Each path below is one point turned by a fixed rotation once a step. After each direction that follows a path, write how fast that rotation turns it, in degrees per step (0 if it stays still).
Each turn is a multiple of 5 degrees from 10 to 175, or 0.
Path 1:
[+0.49 +2.15 -0.78 +2.09 +0.74 +1.43 -0.54 +0.94 -3.52 +0.01 -2.59 +0.77 -0.57 -1.98 -1.38 -1.72 +0.03 -0.86 -1.33 +1.04 -1.26 -0.30 +0.24 -1.27]
[+0.21 +2.33 -2.27 +1.28 +0.58 +1.56 -1.26 +0.11 -1.43 +2.12 -1.92 +1.70 -1.17 +0.35 -2.13 -1.07 -0.55 -0.81 -2.30 +0.71 -0.50 +1.60 -0.11 -1.51]
[+0.15 +0.84 -1.48 +0.74 +1.35 +1.85 +0.10 +1.53 +0.62 +2.57 -0.42 +0.86 -1.68 -0.40 -1.41 -2.84 -2.27 -1.09 -2.81 +1.38 +0.09 +0.26 -1.21 -0.15]
[+1.41 +1.39 -0.90 +0.02 +1.79 +2.39 -0.11 +1.10 -0.66 -0.33 -1.03 +1.17 -1.17 -1.72 -0.77 -3.29 -0.31 -2.01 -1.35 +1.89 +0.82 -1.15 -1.60 +1.04]
[+1.05 +3.09 -0.88 -0.40 +0.17 +1.87 -1.52 +1.85 -0.73 -0.23 -2.79 +1.86 -2.18 -1.21 -0.63 -1.85 +0.83 -1.13 +0.18 +0.15 +0.75 -0.19 -1.52 -0.69]
[+1.33 +2.70 -0.58 +0.62 +0.06 +0.89 -0.54 +3.22 -0.74 +0.87 -1.93 -0.21 -2.27 -0.27 -2.16 -0.54 -0.52 +0.55 -1.55 -0.33 -0.39 +0.03 -2.61 -1.51]
[+2.20 +1.37 -0.49 +0.27 +2.69 +0.95 +0.85 +1.06 -0.29 -0.42 -2.03 +0.48 -0.78 +0.82 -3.18 -0.76 -0.80 -0.10 -3.10 +0.53 -0.80 -0.38 -2.08 -0.44]
[+0.50 +0.80 +0.48 +0.11 +3.16 +1.54 +0.65 +0.42 +0.32 -0.63 -3.44 +1.95 -1.61 -0.26 -1.43 -2.50 -1.04 -1.06 -1.33 +0.20 -0.84 -0.74 -0.03 -1.60]
[-0.53 +1.23 +0.09 +1.98 +1.14 +2.02 -0.02 +1.29 -2.51 -0.18 -2.91 +0.04 -1.92 -1.62 -0.94 -2.31 -0.77 -0.76 -0.77 +0.80 -0.19 -0.79 +0.22 -2.51]
[-0.08 +2.03 -2.18 +1.68 +0.63 +2.50 -1.23 -0.04 -2.98 +0.57 -1.86 +0.11 -1.11 +0.68 -2.10 -0.89 -0.25 -0.57 -1.76 +1.34 +0.33 +0.67 -0.90 -1.51]
[-0.04 +1.28 -1.90 +0.45 +1.71 +2.90 -0.56 +0.06 +0.52 +2.21 -0.91 +1.21 -2.03 +1.60 -1.46 -1.93 -1.58 -0.61 -1.84 +0.92 +0.07 +0.65 -1.92 -1.12]
[+1.04 +0.73 -0.53 +0.08 +2.03 +2.91 +0.78 +1.16 +0.03 +0.63 -0.08 +0.36 -2.35 -0.80 -0.85 -3.33 -1.40 -1.21 -0.63 +1.44 +0.82 -1.61 -2.00 -0.28]
[+1.96 +2.35 -1.04 -0.55 +1.06 +2.58 -0.72 +1.21 -1.38 -1.71 -1.88 +0.84 -1.82 -0.55 -1.01 -2.12 +0.68 -1.01 +0.56 +0.95 +1.65 -1.12 -1.40 -0.83]
[+1.04 +2.71 -0.89 -0.05 +0.29 +1.57 -1.44 +2.61 -0.61 -0.33 -2.55 +0.34 -2.48 +1.36 -1.30 -0.89 -0.39 +0.89 -0.02 -0.30 +0.09 +0.00 -2.03 -2.27]
[+1.61 +1.32 -0.45 +0.88 +2.24 +1.31 +0.70 +1.71 -0.95 -0.02 -1.29 -0.66 -1.43 +1.50 -2.37 -0.93 -1.54 +1.24 -1.71 +0.38 -1.58 -0.90 -2.65 -1.61]
[+1.86 +0.74 -0.21 +0.17 +3.70 +1.92 +1.19 -0.71 -0.71 -1.05 -1.99 +1.35 -0.93 +1.05 -1.98 -2.06 -0.89 -0.42 -0.96 +0.72 -1.15 -1.13 -0.24 -1.65]
[+0.07 +0.87 -0.31 +0.91 +1.60 +2.19 -0.01 +0.70 -1.39 -0.47 -2.49 +0.95 -2.02 -0.16 -0.64 -3.01 -1.28 -0.39 +0.51 +0.57 -0.01 -0.75 +1.62 -3.30]
[-0.03 +1.40 -1.98 +2.06 +0.39 +2.45 -1.10 +1.24 -3.34 +0.05 -1.12 -0.90 -1.13 +0.64 -0.96 -2.07 -1.37 +0.41 -0.66 +1.73 +0.03 -0.09 -0.13 -2.16]
[+0.81 +1.85 -2.85 +0.51 +1.49 +2.90 -1.26 -0.35 -1.20 +1.12 -0.24 +1.13 -0.92 +2.59 -1.18 -1.79 -1.08 +0.04 -0.87 +1.56 -0.57 +0.37 -1.73 -0.72]
[+1.64 +1.11 -1.30 -0.37 +1.81 +2.60 +0.51 +0.86 +0.75 +1.72 +0.48 +1.42 -2.26 +0.63 -0.49 -3.36 -1.65 -0.36 +0.37 +0.91 -0.45 -1.02 -1.57 -1.11]
[+0.17 +0.20 -0.70 +0.03 -0.82 -0.42 -0.38 +0.79 -0.14 -0.06 +0.00 -0.64 +0.00 +0.62 -0.72 +0.49 -0.28 +0.33 -0.67 -0.06 +1.22 +0.90 +0.70 -0.55] | 90
[+0.94 +0.60 -0.11 -0.94 -0.45 +0.02 -0.23 +0.88 +0.75 -0.18 +0.53 +0.01 -0.40 -0.06 +0.20 +0.02 +0.42 +0.04 +0.51 -0.20 +0.67 -0.31 -1.29 +0.74] | 45
[+0.63 +0.45 -0.61 -0.43 +0.44 +0.17 -0.35 -1.22 -0.40 -0.89 -0.30 +0.71 +0.75 +0.59 -0.44 +0.44 +0.87 -0.48 -0.14 +0.28 +0.28 +0.34 +0.15 +0.59] | 125
Path 2:
[+2.47 -0.31 -0.87 -2.19 +3.08 +1.19 -0.14 +1.04 -1.63 -0.28 -0.24 -1.04 -1.34 +0.16 +1.60 -1.52 +2.10 +0.81 +1.50 +1.13 -1.43 +0.89 +1.12 +2.94]
[+1.01 -1.19 +0.39 -1.78 +2.75 +0.17 -1.44 -0.44 -1.04 -1.45 -0.78 -0.76 -0.19 -0.08 +2.93 -0.12 +1.84 -0.04 +2.52 +0.37 -2.26 -0.54 +0.68 +3.39]
[-0.49 +0.50 +1.01 -2.91 +0.28 +0.80 -0.48 -1.25 +0.17 -0.86 -1.06 -1.61 +0.21 -0.01 +2.63 -1.34 +1.64 -0.70 +1.73 +0.42 -2.04 -1.17 -0.22 +4.19]
[+0.33 +0.37 +0.39 -2.88 -0.62 +1.38 +1.15 -1.42 -0.15 +0.56 +0.38 -2.50 -1.78 -0.65 +1.78 -1.90 +1.20 -0.42 +1.11 +0.36 -2.54 +0.50 +0.81 +3.61]
[+1.14 -1.55 -0.17 -0.88 -0.26 +1.91 +0.31 -1.75 -0.76 -0.36 -0.17 -2.96 -1.62 -1.37 +1.99 -0.13 +1.22 +0.86 +1.42 -0.07 -2.32 +2.35 +1.52 +2.88]
[+0.62 -1.07 -0.88 -0.38 -0.47 +2.57 -1.90 -0.45 -0.59 -1.88 -1.68 -1.82 -0.09 -1.22 +1.98 -0.55 +2.20 +1.11 +0.53 +0.08 -1.38 +2.11 +0.30 +3.83]
[+0.31 +0.14 -1.64 -1.88 +0.17 +2.00 -2.57 +0.23 -1.14 -1.18 -0.07 -0.16 -0.75 -0.68 +1.91 -2.65 +1.76 +0.60 -1.03 -0.09 -1.80 +0.87 +0.18 +3.93]
[+0.79 -0.60 -1.14 -3.02 +1.56 +1.18 -2.21 -1.89 -1.49 +0.47 +0.97 -0.65 -0.55 +0.19 +3.01 -1.93 +0.73 +1.40 -0.84 -0.48 -2.28 +0.36 +1.19 +2.41]
[+0.93 -0.75 +0.05 -3.40 +1.54 +0.99 -0.53 -2.22 -0.66 +0.51 -0.85 -1.89 +0.72 +1.12 +2.87 -0.48 +1.95 +2.80 +0.15 +0.32 -0.98 +0.81 +0.48 +2.25]
[+0.33 -0.31 +0.58 -3.39 +1.34 +0.45 +0.81 +0.46 -0.62 -0.65 -1.38 -1.35 -0.54 +0.83 +0.99 -0.76 +2.82 +2.25 +0.41 +1.17 -0.87 +1.37 +0.73 +3.99]
[+0.13 -1.15 +1.16 -2.23 +2.08 +0.39 +0.45 +0.63 -1.78 -1.61 -0.23 -0.67 -1.12 -0.36 +0.80 -1.02 +1.04 +0.66 +0.83 +0.34 -2.40 +0.37 +2.18 +4.50]
[+0.57 -0.77 +1.22 -1.30 +1.43 +2.00 -0.47 -1.27 -1.76 -1.27 -0.93 -1.99 +1.21 -0.78 +1.87 -1.36 -0.21 -0.10 +1.31 -0.16 -2.52 -0.84 +1.67 +4.00]
[+1.69 +1.16 -0.31 -1.81 +0.44 +2.95 -0.05 -0.80 -0.84 +0.16 -1.18 -2.87 +0.61 -0.29 +1.82 -2.56 +0.99 -0.40 +1.31 +0.83 -1.41 -0.15 +0.11 +3.40]
[+2.46 +0.31 -1.45 -1.72 +1.13 +1.81 -0.19 -0.03 -0.61 +0.40 +0.06 -2.04 -2.28 -0.50 +2.31 -1.74 +2.19 -0.32 +2.05 +0.88 -1.94 +1.16 +0.36 +2.60]
[+1.03 -1.44 -0.87 -1.25 +1.11 +0.57 -1.88 -1.01 -0.26 -1.14 -0.38 -1.21 -1.55 -0.79 +3.50 +0.34 +2.43 +0.16 +2.25 +0.22 -2.37 +1.18 +0.24 +2.88]
[-1.08 -0.44 +0.14 -2.41 -0.70 +0.73 -1.95 -1.38 +0.44 -1.51 -0.93 -0.79 -0.26 -0.46 +3.05 -0.74 +2.34 +0.38 +0.51 +0.01 -2.03 +0.37 -0.50 +4.21]
[-0.84 +0.16 -0.01 -3.40 -1.14 +1.12 -0.23 -1.60 -0.42 +0.08 +0.61 -1.38 -1.29 -0.36 +1.74 -2.14 +1.11 +0.93 -0.96 -0.23 -2.36 +0.94 +0.85 +3.84]
[+0.83 -1.48 -0.11 -2.18 +0.26 +1.82 +0.12 -1.95 -1.37 +0.22 +0.27 -2.45 -0.77 -0.54 +1.70 -0.92 +0.62 +2.43 -0.63 -0.26 -2.01 +2.29 +2.22 +2.66]
[+1.19 -1.23 -0.42 -1.25 +1.06 +2.43 -0.81 -0.45 -1.54 -1.26 -1.77 -1.93 +0.92 -0.13 +1.31 -0.67 +1.80 +2.87 -0.24 +0.45 -0.75 +2.18 +1.14 +3.36]
[+0.91 +0.07 -0.76 -2.11 +2.03 +1.69 -1.56 +1.39 -1.82 -1.46 -0.94 -0.14 +0.09 +0.03 +1.14 -2.26 +1.90 +1.13 -0.30 +0.55 -1.12 +0.55 +0.70 +4.14]
[+0.13 -0.50 -0.48 -0.52 -0.42 +0.40 +0.22 +0.74 +1.36 -0.64 -0.36 +0.27 +0.01 -0.01 +0.52 -0.27 -0.80 +0.53 +0.16 +0.66 -0.42 -0.53 +0.81 -0.71] | 0
[-0.47 -0.57 +0.02 +0.60 +0.33 -0.52 -0.74 +1.10 -0.10 -1.35 -0.36 +0.99 -0.24 -0.32 -0.22 +0.55 +0.54 -0.19 +0.25 +0.01 -0.09 +0.15 -0.01 +0.75] | 80
Path 3:
[+1.05 +1.31 -1.34 +2.65 +0.33 -0.26 +1.59 +0.17 -1.40 -2.62 -1.57 -0.48 -0.14 -2.03 +2.62 -0.95 -0.13 +1.92 +1.29 +1.57 -2.04 -0.86 +0.85 +0.97]
[+0.44 +0.53 -1.29 +0.36 +0.86 -1.32 +2.09 +0.50 -1.75 -2.12 -2.25 +0.06 +1.01 -1.32 +2.97 +1.11 +2.11 +1.44 +1.02 +0.89 -1.44 -2.39 +1.07 +0.11]
[+0.26 +1.19 -1.48 +0.74 +2.51 -0.38 +0.78 -0.74 -0.76 -2.33 -2.20 -0.55 +1.23 -2.94 +2.88 +0.34 +0.47 +1.19 +1.26 +0.09 -2.66 -0.53 -0.70 +0.51]
[+1.36 +0.95 -0.48 +2.18 +0.37 -1.99 +0.73 -0.38 -2.30 -2.17 -1.67 -0.79 +1.01 -1.89 +2.08 -0.85 +1.17 +1.81 +1.21 +1.12 -2.12 -1.11 +0.74 +1.63]
[+0.65 +0.02 -0.78 -0.33 +1.81 -1.50 +0.96 -0.65 -2.01 -1.43 -2.23 +0.36 +1.73 -2.34 +2.65 +0.51 +3.01 +0.31 +1.12 +0.29 -1.48 -2.05 +0.21 +0.60]
[+1.12 +0.58 -0.97 +1.40 +2.12 -0.04 +0.04 -1.45 -1.26 -1.68 -1.77 +0.07 +0.97 -3.70 +2.35 -1.34 +0.93 +0.18 +1.50 +0.57 -2.27 -0.27 -0.46 +1.45]
[+1.84 -0.11 -0.56 +1.86 -0.03 -1.05 +1.10 -0.51 -2.47 -1.42 -1.41 +0.55 +0.43 -2.23 +2.25 -1.56 +2.33 +0.38 +1.36 +1.73 -1.11 -1.78 +1.34 +1.52]
[+0.70 -0.32 -1.44 -0.23 +1.93 +0.57 +1.39 -0.64 -1.32 -1.36 -2.17 +1.30 +0.64 -3.03 +3.12 -0.10 +2.35 -0.56 +1.36 +0.86 -1.09 -1.85 +0.44 +0.12]
[+1.15 +0.73 -1.51 +2.15 +1.13 +1.03 +1.24 -0.69 -1.10 -2.10 -1.53 +0.34 -0.40 -3.24 +2.82 -1.62 +0.10 +0.48 +1.53 +1.54 -1.95 -0.54 +0.43 +0.97]
[+1.11 +0.25 -1.28 +1.36 -0.19 -0.48 +2.25 +0.52 -1.99 -1.90 -1.78 +0.64 -0.06 -1.50 +2.98 -0.27 +1.91 +1.04 +1.20 +1.82 -0.93 -2.33 +1.75 +0.40]
[-0.07 +0.75 -1.95 +0.16 +2.10 +0.73 +1.83 +0.02 -0.58 -2.12 -2.35 +0.39 +0.49 -2.71 +3.47 +0.78 +0.78 +0.61 +1.26 +0.60 -1.88 -1.39 +0.11 -0.35]
[+1.00 +1.44 -1.17 +2.55 +0.55 -0.55 +1.29 -0.01 -1.30 -2.68 -1.76 -0.71 +0.18 -2.10 +2.63 -0.75 -0.31 +2.08 +1.25 +1.34 -2.29 -0.67 +0.60 +0.98]
[+0.57 +0.54 -1.02 +0.45 +0.68 -1.90 +1.84 +0.36 -2.05 -2.01 -2.25 -0.20 +1.23 -1.24 +2.72 +1.03 +2.26 +1.58 +0.95 +0.84 -1.56 -2.30 +0.91 +0.40]
[+0.28 +1.04 -1.35 +0.50 +2.53 -0.57 +0.45 -0.90 -1.00 -2.07 -2.42 -0.33 +1.49 -3.05 +2.77 +0.33 +0.86 +0.91 +1.20 +0.04 -2.55 -0.64 -0.83 +0.62]
[+1.55 +0.85 -0.37 +2.32 +0.55 -1.88 +0.47 -0.72 -2.30 -1.94 -1.66 -0.61 +0.93 -2.17 +2.07 -1.36 +1.31 +1.47 +1.32 +1.06 -2.02 -0.96 +0.43 +1.86]
[+1.01 -0.19 -0.79 -0.09 +1.59 -1.39 +1.00 -0.71 -2.19 -1.24 -2.07 +0.53 +1.49 -2.42 +2.59 +0.18 +3.18 -0.03 +1.18 +0.59 -1.29 -2.17 +0.47 +0.73]
[+1.15 +0.39 -1.14 +1.26 +2.22 +0.38 +0.30 -1.51 -1.23 -1.68 -1.78 +0.38 +0.77 -3.83 +2.48 -1.38 +0.94 -0.15 +1.53 +0.70 -2.08 -0.43 -0.41 +1.25]
[+1.79 +0.02 -0.72 +2.07 -0.04 -0.59 +1.28 -0.46 -2.41 -1.62 -1.45 +0.60 +0.02 -2.22 +2.41 -1.85 +1.96 +0.47 +1.39 +1.83 -1.06 -1.73 +1.46 +1.37]
[+0.60 -0.11 -1.63 -0.20 +1.62 +0.61 +1.95 -0.28 -1.30 -1.42 -2.11 +1.26 +0.48 -2.81 +3.35 +0.16 +2.37 -0.36 +1.33 +0.94 -0.96 -2.06 +0.78 -0.07]
[+0.94 +0.91 -1.66 +2.08 +1.20 +1.20 +1.33 -0.53 -0.79 -2.34 -1.65 +0.27 -0.25 -3.13 +2.99 -1.25 -0.19 +0.73 +1.54 +1.42 -2.01 -0.56 +0.38 +0.73]
[-0.23 +0.03 -0.61 +0.21 -0.45 +1.30 +1.01 +0.70 +0.51 -0.29 +0.02 +0.42 -0.98 +0.18 +0.53 +0.10 -0.67 +0.02 +0.07 +0.57 +0.32 -0.24 +0.61 -0.70] | 35
[-0.01 +0.68 -0.77 +0.06 -0.73 +0.33 -0.56 -0.73 -0.30 +1.17 -0.09 +0.22 +0.02 +0.80 -0.11 +0.65 -0.42 -0.16 -0.72 +0.13 +1.02 +0.37 -0.63 +0.11] | 0
